These are runs of 5 systems, one row a step. Runs of the same system follow the same rule from any start.
In the rows, zero is written as 128.
J_727, run 1, 7 rows:
[[122 100 140  95 161  87 168 119 142 140  97 116 125 114 107 102 143 130
  173 107  96 128 139 114 104 101 145 132 157 121 122 149 128  95 122  90
  110 137 206 131 168 166 113 117 131 161 137 137]
 [126 106 157  68 173  75 157 100 134 164 130 127 146 100 116 111 121 122
  168  93 113 158 136 121 112 116 135 106 173 108  92 127 127 111 137  97
  120 136 182 129 159 150 123 129 134 150 153 131]
 [131 113 151  84 158  92 134  97 116 171 165 138 155 105 118 118 115 115
  131 105 109 163 129 131 115 137 125  86 165 102  86 106 130 136 138 118
  115 130 143 143 145 122 134 125 145 133 164 111]
 [132 130 133 111 135 113 117 106 102 163 183 151 157 115 129 116 108 110
  107 124 119 156 117 128 120 158 120  98 146 110 104  97 126 144 129 144
  128 116 129 166 132 103 135 121 138 128 164 108]
 [111 136 127 145 117 139 109 128 105 151 160 148 144 130 133 109 102 110
  111 140 123 133 115 125 119 160 127 118 128 125 120 102 118 148 108 149
  133 111 122 159 118  98 141 125 122 111 140  99]
 [106 131 126 159 109 140 108 143 120 136 140 143 122 149 148 112 108 111
  124 143 123 102 133 110 122 157 139 146 126 137 125 121 104 137  90 136
  142 119 132 147 108 117 138 133 107 110 126 109]
 [116 119 140 158 112 116 113 154 130 133 131 125 112 147 152 127 136 122
  144 134 119 101 152 104 126 153 147 140 143 136 131 154  99 121  91 110
  146 152 137 120 114 134 123 147  97 104 109 122]]
J_705, run 2, 7 rows:
[[ 92  85 168  84 171  48 116 113 124 157 137 134 140 124 143  81 119  90
  213 106  86  90 159  99  73 140 176 134 189 103  81 145 108  87  74  67
  130 138 226 137 158 180 147 160  62 125 143 122]
 [101  93 138 107 145 125 123 135 151 145  61 119 139 102  97 102 122 108
  191 104 110  69 178  81 128 155 156 160 183 101  85 107  53  84  74  52
  124 122 199  81 179 172 119 153 112 179 141 111]
 [126 106 127 121 109 184 130 152 169 140  43 124 140  89  74 122 120 141
  118 102 144  87 173 104 182 154 105 149 148  98  80  59  61 102 100  68
  121 105 110  64 168 125  98 135 155 206 155 112]
 [145 125 124 126  96 192 114 143 126 152 101 134 150 101  70 131 107 150
   81 115 159 147 122 158 194 151  86 113 106 111  78  47 103 146 124 140
  131 100  38  91 124  63 106 136 183 190 154 124]
 [141 138 144 121  97 142  89 121  78 168 195 151 164 136 125 128  88 133
   80 132 155 178  90 180 163 159  95  84 107 125  84  72 155 176 134 190
  149 113  22 151  89  52 138 135 144 129 147 130]
 [124 143 150 145 121  84  75 108  65 163 248 167 136 167 186 112  90  97
  118 152 119 159  91 148 104 161 147 101 132 134 118 135 160 179 124 190
  156 138  99 190  77  90 160 136  83  52 130 112]
 [ 96 135 130 171 144  66 104 121 105 149 201 151 118 165 196 124 128  85
  153 147  82 113 140  80  66 161 181 129 176 136 163 187 116 146 104 127
  137 164 208 189  92 155 150 127  72  42 115  95]]
J_690, run 3, 7 rows:
[[134 138 135 171 118 105 107 146 118 153 185 136 112 155 169 142 127 121
  109 141 107 123 160  82 125 175 142 119 169 123 143 158 107 156 111 131
  151 175 139 138  89 122 121 132 101  73 108 102]
 [101 133 126 171 128 114 116 140 111 137 167 144 120 156 171 115 123 101
  140 146 101 112 132  92  91 151 159 136 144 128 154 155 113 142 103 133
  137 137 170 161 104 139 136 126  96  78 116 104]
 [ 99 123 129 136 141 110 123 129 107 136 144 141 125 139 145  95 118  95
  159 133  98 108 117 111  81 129 157 144 140 139 142 141 129 124 102 132
  124 114 188 180 128 149 144 121 100 107 131 108]
 [104 107 134  94 155  97 128 117 117 139 129 137 139 126 124  91 118 101
  175 112 104 126 108 124  91 110 144 133 139 129 114 119 139 111 106 111
  118 108 183 157 143 143 146 135 109 135 141 112]
 [103 102 153  67 148  86 137 117 115 151 123 135 141 120 102  98 113 123
  167 108 123 133 118 147 113 104 131 130 144 120  90 104 139 109 109 108
  126 113 150 134 148 130 139 144 124 162 145 137]
 [124  94 157  82 134 114 125 128 126 151 109 123 140 123 101 120 115 133
  155 103 138 135 125 159 138 113 123 126 128 114  87  96 138 113 110 121
  136 132 108 108 129 115 122 156 124 161 135 155]
 [127 113 144 123 105 136 126 141 130 135 109 124 120 126 110 134 128 149
  129 126 143 136 129 151 161 114 120 128 121 133 113 121 126 126 118 129
  145 144  97 100 114 110 116 148 126 149 109 149]]
J_281, run 4 (7 x 48):
[[124 111 139 153 113  81 147 173 144 111  89 115  66 188 143 147 182 141
  181 151  91  91 159  89  96  94 160 183 132 173 189 227 139  85  91 100
  137 200 180 118  98 174 125 143  76  67  61 154]
 [104 134 108 196  93 127 125 168 122 105 120 128  69 205 160 125 159 126
  156 171 108  91 120 114  96 103 161 186  97 183 213 202 154 123  93 151
  145 159 155 159  73 139 128 133  79  56  61 135]
 [ 92 155  99 188  84 167 109 164  99 101 136 133 108 191 156 107 129 116
  123 169 135  93  79 154 109 110 143 176  66 180 188 148 160 147  91 184
  143 112 111 187  71  96 146 136  85  71  82 134]
 [ 97 138 123 142  93 176  84 148  76 121 148 153 146 169 137 104  96 121
  114 147 163 113  58 179 129 125 115 153  58 165 135  92 160 149 103 196
  148  80  62 172  75  71 167 141 106 120 119 141]
 [114 122 140  99  93 143  78 132  70 143 161 158 159 141 124 101  78 121
  122 131 152 141  78 188 151 139 109 113  93 135  73  65 149 152 112 172
  154  97  42 141  97  62 154 155 120 140 145 137]
 [133 112 168  85 109 100  82 118  90 171 171 149 158 115 126 121  91 120
  123 113 144 154 128 159 156 170 120  98 146  95  55  72 120 146 107 135
  147 127  62 114 107  87 137 161 121 151 156 131]
 [147 109 162 105 134  96  96 113 125 172 169 141 147 108 137 134 106 115
  133 112 123 141 174 104 151 195 131  91 193  86  61  96  88 137 117  92
  140 147 110 102 129 117 125 148 124 143 160 114]]
J_72, run 5:
[[101 124 116  90 165 141 172 110 131 148 104 131 159  98  97  85 119 104
  142 107 109 144  88 131  86  99 129 141 118 118 127  95 128 122 130 122
   97  70 190 182 175 134 132  90 153 158 169 101]
 [127 144  97 110 157 154 195 111 113 133 114 128 143 122  85 116 135 143
   99 124 116 196  48 165 113  72 102 126  83 149 166 107 189 149 171 176
   94  96 139 196 136 106 116  77 183 146 143 129]
 [139 159 109 155 123 156 164 131 105 136 157 130 117 160 123 145 143 163
   66 150 134 198  72 160 139  92  90 107  81 153 171 146 189 174 179 203
  128 137  80 183  81  80 120 101 159 102 109 136]
 [147 142 132 182 100 131 107 146 101 158 197 140 109 172 160 154 123 145
   73 159 140 161 130 142 157 153 122 103 123 138 137 141 133 181 123 178
  166 167  59 135  57  83 125 138 127  72  98 125]
 [118 115 163 152  88 108  57 145 109 164 179 141 135 150 162 127 100 113
  132 136 134  93 182 111 156 210 149 116 178 106  77 110  76 144  72 113
  171 153  95  97  86 104 141 181  86 106 128 121]
 [ 98  89 170  90 122  94  70 134 117 165 124 151 155 100 127  95  93  94
  173 102 127  72 180  96 125 190 161 137 189  83  41  69  59  99  57  63
  141 112 150  85 153 145 153 179  89 169 164 109]
 [ 96  91 155  45 158 109 146 118 140 138  69 122 164  82  78  79 100 114
  197  74 129  99 130 134 109 106 137 145 146 107  64  76  96  72  94  65
  112  77 189 106 193 154 140 149 126 201 175 124]]

Which system made each of these runs?
run 6:
[[155 124 148 145 111 133 131 144 142 165 144 124 111 137 115 168 141 169
   88 123 142 153 170 114 182 158 109  86 158 120 101 135 109 148 130 126
  147 185  70  74  99 107  92 146 149 131 111 138]
 [164 136 147 135 136 100 128 121 120 175 197 130 122 132 133 160 133 154
   96 130 119 190 151 120 159 169 115  67 163 105 110 139 126 171 156 143
  136 180  93 125 108 103 108 129 148 112 132 119]
 [145 137 141 134 149  81 131  95 107 173 208 140 132 124 151 132 125 113
  116 131 101 177 140 111 115 158 136  76 172 105 124 146 133 157 150 146
  122 163 145 170 110 122 125 109 140  89 149 101]
 [118 137 132 127 162  87 152 114 111 160 180 142 141 124 143 108 126 101
  146 126  81 147 123  94  82 139 151 110 167 115 136 146 125 141 131 124
  108 134 209 184 142 145 130 109 126 100 150  91]
 [108 123 112 135 156 117 153 124 138 131 113 133 135 118 126  87 130  98
  151 128  91 115 123  96  81 133 148 147 139 127 152 134 112 113 111 102
  104 107 215 164 162 158 128 101 128 122 141  92]
 [107 123 108 133 131 168 159 138 149 116  54 126 124 113  89 100 131 119
  144 117 122 105 119 121 117 102 138 173 112 127 140 111 109 109 115 113
  113  94 172 129 155 143 116 117 139 160 140 115]]
 : J_705
run 7, 6 rows:
[[120 114 160 114 131  65 105 128  95 156 196 139 123 159 160 127 122 109
  159 133 112 136 138 130 107 148 152 111 159 128 107 150 133 143 108 136
  153 164 145 149  98 133 142 153  83  91 121 133]
 [ 99 120 149 120 128 105  96 138  92 141 170 155 129 160 156 105 103  97
  160 142 130 119 108 140 116 137 153 134 128 144 109 130 139 141  97 148
  151 122 131 155  93 117 158 148  85  99 125 130]
 [100 124 130 122 116 129 105 143 101 126 135 144 125 146 131  98 106 104
  157 136 132 108  93 151  99 115 140 148 104 146 124 121 134 128  98 146
  148 106 131 161 110 120 154 145  94 127 125 129]
 [ 96 123 125 116 129 136 129 135 106 118 102 138 124 136 114 100 118 112
  156 132 129 113  86 148 112  94 138 156  97 145 135 113 147 121 109 146
  128  95 138 151 130 126 141 133 118 136 125 137]
 [113 124 124 106 138 141 151 129 125 132  95 129 132 130  98 106 134 137
  150 121 131 132  95 156 117  92 132 146 104 141 132 120 153 115 125 137
  118 103 145 147 142 130 123 121 139 142 134 138]
 [131 119 135 104 147 127 169 121 139 140 105 127 129 121  95 118 134 143
  130 109 124 162 108 149 128  91 117 119 123 125 121 118 154 117 140 134
  118 130 132 142 134 127 108 120 154 160 134 141]]
 : J_690
run 8:
[[102 104 124  80 156 128 194 133 148  98  42 104 108 128  84  99 164 152
  184 114 126 136  80 162 106  32 132 161  90 158 145 145 179  86 134 124
  115 119 177 141 157 155 118 119 138 177 108 166]
 [136 148  98 155 138 167 214 141 159 102  66  96  86 157  93 148 182 185
  115 143 123 161  90 151 130  42 117 160  71 172 206 193 184 123 172 157
  115 154 137 145 112 133  89  90 168 123  73 155]
 [156 155  99 211 100 165 170 165 153 117 118 112  68 184 127 181 188 170
   73 170 118 163 140 100 157 125 119 141 114 157 218 188 150 165 160 168
  128 189  95 139  68 117  77  96 149  74  54 125]
 [157 147 125 216  95 129 111 163 139 155 169 131  84 164 163 173 157 139
   79 160 107 124 202  49 152 210 140 119 183 121 164 172  71 169 108 111
  144 205 117 107  78 127  91 129 115  63  94  86]
 [124 119 144 174 116  93  69 129 137 176 179 142 129 117 173 123 108  86
  137 129  91  82 219  43 128 240 168 112 233  78  80 126  37 134  72  72
  141 158 176  95 134 152 119 157  84  98 151  79]
 [ 95  95 151  78 161  79 107 107 128 166 142 149 164  75 133  83  91  71
  176  91 100  97 166  78  83 173 161 125 199  74  55  88  62  97  77  63
  115  94 222 125 193 161 147 147 110 153 193  88]]
 : J_72
